In the data rows, the value 500 means zero.
How far apart are the two rows of each pair, measured in a hidden way? 0 means very close, and 30 very far. Two or three weighted sums of its numbers give each row a place; it is the straight-line distance between the places.
np.array([432, 411, 376, 464, 420, 662, 432, 517, 668, 496])
np.array([521, 584, 542, 517, 485, 504, 544, 365, 531, 565]): 8
np.array([459, 434, 408, 475, 464, 637, 476, 477, 627, 540])
np.array([556, 680, 566, 578, 425, 383, 524, 500, 511, 647]): 11
np.array([523, 534, 608, 545, 530, 395, 542, 420, 436, 462])
np.array([341, 393, 563, 416, 428, 659, 470, 338, 678, 357]): 4
np.array([513, 534, 510, 458, 524, 604, 639, 348, 516, 620])
np.array([507, 527, 426, 453, 514, 601, 546, 528, 533, 583]): 11
np.array([342, 449, 799, 311, 518, 556, 663, 470, 434, 293])
np.array([502, 630, 497, 543, 425, 505, 433, 387, 630, 490]): 12
np.array([470, 483, 533, 471, 506, 482, 510, 606, 444, 487])
np.array([440, 385, 576, 439, 573, 577, 586, 331, 498, 425]): 14
np.array([487, 557, 368, 474, 408, 622, 507, 585, 598, 653])
np.array([518, 618, 555, 506, 431, 506, 577, 479, 556, 609]): 12
np.array([482, 502, 489, 542, 434, 389, 392, 712, 491, 470])
np.array([491, 468, 295, 458, 459, 687, 479, 530, 615, 635]): 19
np.array([460, 475, 382, 461, 440, 659, 489, 520, 624, 616])
np.array([582, 522, 270, 544, 516, 598, 456, 445, 587, 655]): 6
np.array([676, 815, 553, 659, 462, 259, 555, 551, 394, 751])
np.array([479, 387, 520, 495, 558, 462, 491, 558, 402, 441]): 11
np.array([379, 425, 578, 415, 407, 634, 564, 429, 625, 477])
np.array([588, 670, 453, 478, 472, 556, 633, 444, 496, 761]): 6
np.array([368, 401, 645, 423, 410, 570, 532, 402, 640, 394])
np.array([621, 617, 317, 609, 496, 475, 422, 465, 551, 617]): 18
np.array([515, 670, 637, 468, 557, 422, 636, 622, 279, 552])
np.array([493, 490, 580, 454, 552, 560, 650, 367, 485, 570]): 24
np.array([705, 747, 605, 632, 586, 175, 539, 465, 271, 521])
np.array([457, 555, 503, 454, 423, 610, 594, 476, 543, 642]): 17
np.array([465, 577, 600, 403, 469, 605, 690, 389, 526, 618])
np.array([457, 451, 701, 462, 590, 398, 607, 593, 236, 427]): 16
np.array([554, 386, 353, 621, 499, 339, 255, 660, 493, 396])
np.array([453, 538, 579, 537, 413, 452, 467, 441, 595, 446]): 8
np.array([477, 436, 509, 524, 489, 415, 413, 680, 432, 424])
np.array([490, 583, 654, 444, 521, 592, 724, 265, 476, 585]): 23
np.array([506, 559, 425, 448, 459, 609, 550, 513, 596, 591])
np.array([534, 567, 695, 575, 486, 259, 527, 570, 326, 487]): 18
np.array([491, 576, 513, 485, 439, 575, 588, 420, 560, 633])
np.array([441, 548, 599, 361, 511, 587, 605, 527, 496, 425]): 20
np.array([499, 575, 533, 472, 495, 432, 497, 694, 404, 487])
np.array([479, 474, 703, 544, 480, 269, 502, 565, 346, 380]): 19
np.array([520, 531, 616, 494, 552, 488, 605, 300, 461, 483])
np.array([489, 492, 514, 420, 574, 621, 635, 437, 463, 575]): 9
np.array([533, 645, 498, 502, 419, 508, 577, 497, 562, 663])
np.array([649, 620, 318, 672, 567, 290, 384, 836, 240, 684]): 26
np.array([696, 775, 453, 673, 576, 240, 538, 743, 164, 787])
np.array([452, 381, 590, 463, 562, 490, 561, 493, 407, 440]): 22
np.array([534, 412, 325, 587, 510, 482, 340, 581, 551, 470])
np.array([552, 583, 453, 531, 493, 534, 559, 444, 523, 646]): 9
np.array([470, 586, 631, 415, 454, 520, 609, 483, 541, 491])
np.array([453, 487, 444, 458, 450, 640, 520, 480, 619, 571]): 9
np.array([439, 476, 547, 519, 429, 505, 423, 399, 630, 378])
np.array([708, 678, 401, 690, 558, 200, 355, 595, 363, 528]): 11
np.array([437, 535, 526, 401, 434, 660, 654, 465, 514, 630])
np.array([491, 759, 694, 352, 497, 518, 668, 542, 455, 444]): 28
np.array([542, 472, 489, 531, 565, 483, 509, 388, 471, 485])
np.array([468, 504, 567, 515, 427, 470, 483, 490, 577, 474]): 11
np.array([636, 531, 303, 623, 556, 424, 434, 583, 423, 640])
np.array([505, 709, 725, 471, 490, 515, 712, 210, 475, 579]): 14
np.array([478, 575, 634, 454, 554, 450, 607, 624, 292, 495])
np.array([558, 573, 386, 543, 471, 510, 422, 424, 589, 571]): 16
np.array([429, 341, 223, 423, 418, 725, 333, 632, 736, 474])
np.array([535, 464, 429, 650, 415, 257, 223, 774, 499, 397]): 21
np.array([547, 616, 631, 532, 515, 354, 583, 589, 339, 580])
np.array([584, 528, 428, 603, 548, 415, 465, 534, 423, 571]): 8
np.array([414, 399, 477, 492, 460, 557, 381, 400, 661, 321])
np.array([525, 468, 345, 509, 516, 608, 470, 421, 591, 570]): 9
np.array([528, 519, 349, 521, 473, 609, 468, 477, 603, 627])
np.array([465, 600, 650, 504, 420, 504, 573, 352, 570, 510]): 9
np.array([472, 349, 299, 471, 491, 669, 427, 456, 641, 539])
np.array([600, 490, 250, 596, 578, 460, 394, 713, 401, 634]): 18
np.array([548, 445, 528, 545, 613, 395, 523, 520, 323, 478])
np.array([384, 343, 594, 379, 514, 693, 607, 300, 585, 425]): 14
np.array([638, 550, 201, 665, 596, 439, 325, 726, 391, 749])
np.array([397, 324, 507, 522, 437, 475, 329, 514, 622, 272]): 21
np.array([489, 625, 714, 477, 455, 408, 618, 534, 430, 507])
np.array([449, 378, 467, 422, 544, 665, 560, 313, 574, 486]): 15
np.array([506, 458, 556, 479, 550, 535, 615, 413, 454, 539])
np.array([403, 491, 688, 375, 480, 651, 725, 275, 530, 530]): 5
np.array([537, 469, 573, 581, 512, 257, 390, 613, 380, 367])
np.array([681, 620, 184, 687, 550, 425, 301, 521, 538, 586]): 25
np.array([554, 373, 267, 623, 519, 443, 241, 604, 562, 398])
np.array([557, 681, 593, 523, 490, 363, 571, 642, 355, 577]): 6
np.array([715, 643, 383, 675, 578, 214, 353, 657, 318, 559])
np.array([477, 493, 325, 478, 418, 662, 489, 550, 599, 653]): 20
np.array([469, 522, 711, 516, 437, 364, 535, 480, 476, 434])
np.array([468, 311, 508, 505, 598, 391, 398, 638, 329, 324]): 19
np.array([552, 595, 445, 549, 535, 519, 467, 330, 543, 471])
np.array([462, 514, 386, 444, 402, 632, 521, 582, 544, 646]): 21
np.array([626, 659, 377, 549, 548, 543, 605, 418, 470, 777])
np.array([515, 537, 339, 513, 462, 617, 453, 411, 637, 575]): 4
np.array([317, 330, 775, 338, 437, 580, 594, 392, 596, 277])
np.array([527, 606, 561, 592, 444, 384, 427, 451, 550, 478]): 14
np.array([607, 687, 513, 594, 482, 381, 545, 524, 448, 683])
np.array([382, 303, 516, 363, 515, 736, 587, 336, 607, 445]): 14
np.array([479, 467, 540, 442, 549, 586, 612, 385, 503, 552])
np.array([527, 497, 420, 522, 495, 522, 474, 524, 544, 580]): 7
np.array([627, 660, 391, 587, 585, 382, 527, 705, 262, 720])
np.array([488, 339, 364, 507, 559, 586, 426, 514, 531, 463]): 17
np.array([429, 505, 669, 379, 579, 552, 668, 496, 377, 446])
np.array([400, 470, 617, 388, 445, 651, 649, 384, 572, 533]): 19
np.array([491, 432, 466, 494, 538, 573, 499, 381, 541, 465])
np.array([376, 316, 518, 459, 397, 551, 374, 548, 681, 329]): 16
np.array([481, 539, 456, 416, 428, 635, 544, 513, 639, 523])
np.array([416, 349, 584, 436, 512, 540, 522, 479, 510, 396]): 9
np.array([524, 533, 539, 613, 411, 275, 380, 696, 463, 468])
np.array([410, 267, 667, 436, 594, 504, 543, 332, 442, 241]): 25
np.array([538, 483, 485, 581, 564, 357, 441, 701, 300, 508])
np.array([445, 450, 555, 374, 554, 621, 617, 481, 494, 470]): 18
np.array([314, 263, 457, 379, 400, 742, 469, 490, 666, 426])
np.array([466, 314, 490, 534, 520, 446, 369, 569, 492, 331]): 13
np.array([406, 455, 561, 338, 475, 694, 623, 413, 591, 479])
np.array([624, 541, 411, 596, 558, 336, 429, 523, 410, 587]): 11
np.array([492, 350, 601, 510, 581, 367, 445, 494, 397, 290])
np.array([454, 292, 449, 462, 580, 572, 486, 461, 484, 410]): 12
np.array([505, 629, 628, 543, 418, 435, 555, 431, 542, 560])
np.array([432, 440, 499, 413, 568, 551, 501, 664, 395, 406]): 28
np.array([384, 171, 474, 423, 564, 634, 459, 431, 553, 307])
np.array([415, 373, 551, 357, 527, 718, 649, 300, 552, 510]): 10
np.array([577, 813, 717, 494, 487, 363, 710, 541, 359, 627])
np.array([407, 544, 831, 363, 487, 556, 761, 316, 497, 453]): 16
np.array([549, 623, 382, 537, 457, 575, 521, 463, 550, 701])
np.array([602, 679, 628, 555, 548, 367, 672, 468, 319, 667]): 10
np.array([532, 509, 617, 500, 576, 485, 646, 344, 406, 517])
np.array([455, 311, 419, 481, 536, 593, 416, 406, 596, 361]): 6
np.array([506, 542, 486, 473, 506, 622, 587, 332, 547, 608])
np.array([443, 424, 526, 390, 528, 693, 652, 308, 538, 563]): 4
np.array([435, 353, 410, 442, 495, 642, 471, 462, 611, 479])
np.array([346, 282, 619, 361, 510, 692, 601, 311, 598, 349]): 9
np.array([507, 529, 375, 466, 472, 659, 550, 473, 563, 690])
np.array([532, 622, 515, 450, 496, 612, 692, 379, 487, 736]): 6
np.array([543, 619, 453, 595, 466, 449, 408, 438, 581, 492])
np.array([497, 496, 389, 480, 475, 618, 508, 479, 591, 583]): 6
np.array([498, 507, 498, 451, 525, 590, 596, 452, 520, 588])
np.array([510, 522, 571, 520, 494, 414, 531, 573, 441, 514]): 11
np.array([346, 321, 559, 372, 435, 674, 508, 450, 671, 357])
np.array([457, 403, 440, 429, 522, 653, 530, 461, 566, 516]): 8
np.array([469, 581, 639, 365, 508, 609, 716, 381, 511, 550])
np.array([627, 572, 305, 666, 489, 353, 278, 562, 529, 506]): 14
np.array([545, 618, 503, 541, 525, 386, 500, 725, 330, 578])
np.array([540, 630, 599, 576, 431, 352, 503, 491, 509, 540]): 21
np.array([613, 706, 359, 632, 409, 435, 395, 519, 602, 682])
np.array([393, 421, 509, 419, 422, 662, 555, 453, 613, 532]): 5
np.array([333, 283, 551, 368, 453, 697, 512, 431, 674, 361])
np.array([393, 457, 691, 415, 425, 472, 525, 572, 549, 356]): 12
np.array([582, 678, 565, 544, 487, 444, 614, 413, 467, 667])
np.array([529, 523, 400, 505, 516, 469, 443, 699, 441, 530]): 20
np.array([629, 432, 264, 661, 537, 289, 191, 733, 445, 417])
np.array([510, 611, 455, 532, 393, 535, 505, 518, 613, 639]): 18
np.array([514, 556, 399, 484, 424, 598, 497, 533, 615, 647])
np.array([510, 637, 648, 521, 411, 431, 579, 410, 546, 575]): 11
np.array([455, 491, 584, 449, 618, 487, 607, 642, 240, 488])
np.array([423, 509, 658, 422, 489, 613, 684, 312, 538, 529]): 27
np.array([609, 519, 411, 662, 487, 230, 276, 703, 427, 445])
np.array([706, 639, 313, 706, 573, 268, 332, 644, 387, 539]): 16
np.array([466, 258, 467, 516, 582, 459, 349, 463, 504, 224])
np.array([603, 455, 427, 587, 607, 340, 382, 526, 392, 396]): 4
np.array([375, 402, 515, 399, 431, 687, 567, 453, 594, 510])
np.array([422, 394, 631, 449, 592, 538, 558, 242, 495, 290]): 18
np.array([417, 461, 483, 464, 392, 602, 498, 496, 615, 558])
np.array([498, 462, 487, 493, 574, 561, 482, 283, 543, 336]): 24
np.array([517, 465, 318, 512, 463, 590, 408, 539, 630, 590])
np.array([503, 614, 636, 366, 552, 613, 764, 349, 455, 610]): 11
np.array([514, 496, 440, 456, 555, 595, 577, 490, 480, 585])
np.array([507, 611, 587, 403, 474, 622, 703, 392, 511, 639]): 11
np.array([532, 643, 512, 445, 470, 539, 589, 521, 536, 595])
np.array([379, 235, 509, 463, 494, 553, 362, 454, 612, 230]): 9
np.array([479, 550, 574, 452, 472, 615, 625, 308, 548, 578])
np.array([526, 488, 409, 477, 549, 628, 524, 327, 570, 548]): 10
np.array([474, 393, 594, 516, 542, 408, 502, 517, 403, 402])
np.array([435, 406, 619, 503, 464, 431, 474, 541, 484, 377]): 4
np.array([630, 623, 289, 696, 431, 322, 256, 629, 575, 565])
np.array([532, 517, 526, 570, 498, 402, 438, 450, 505, 435]): 12
np.array([381, 176, 484, 449, 589, 537, 414, 607, 418, 282])
np.array([455, 498, 309, 465, 391, 665, 464, 634, 587, 632]): 22
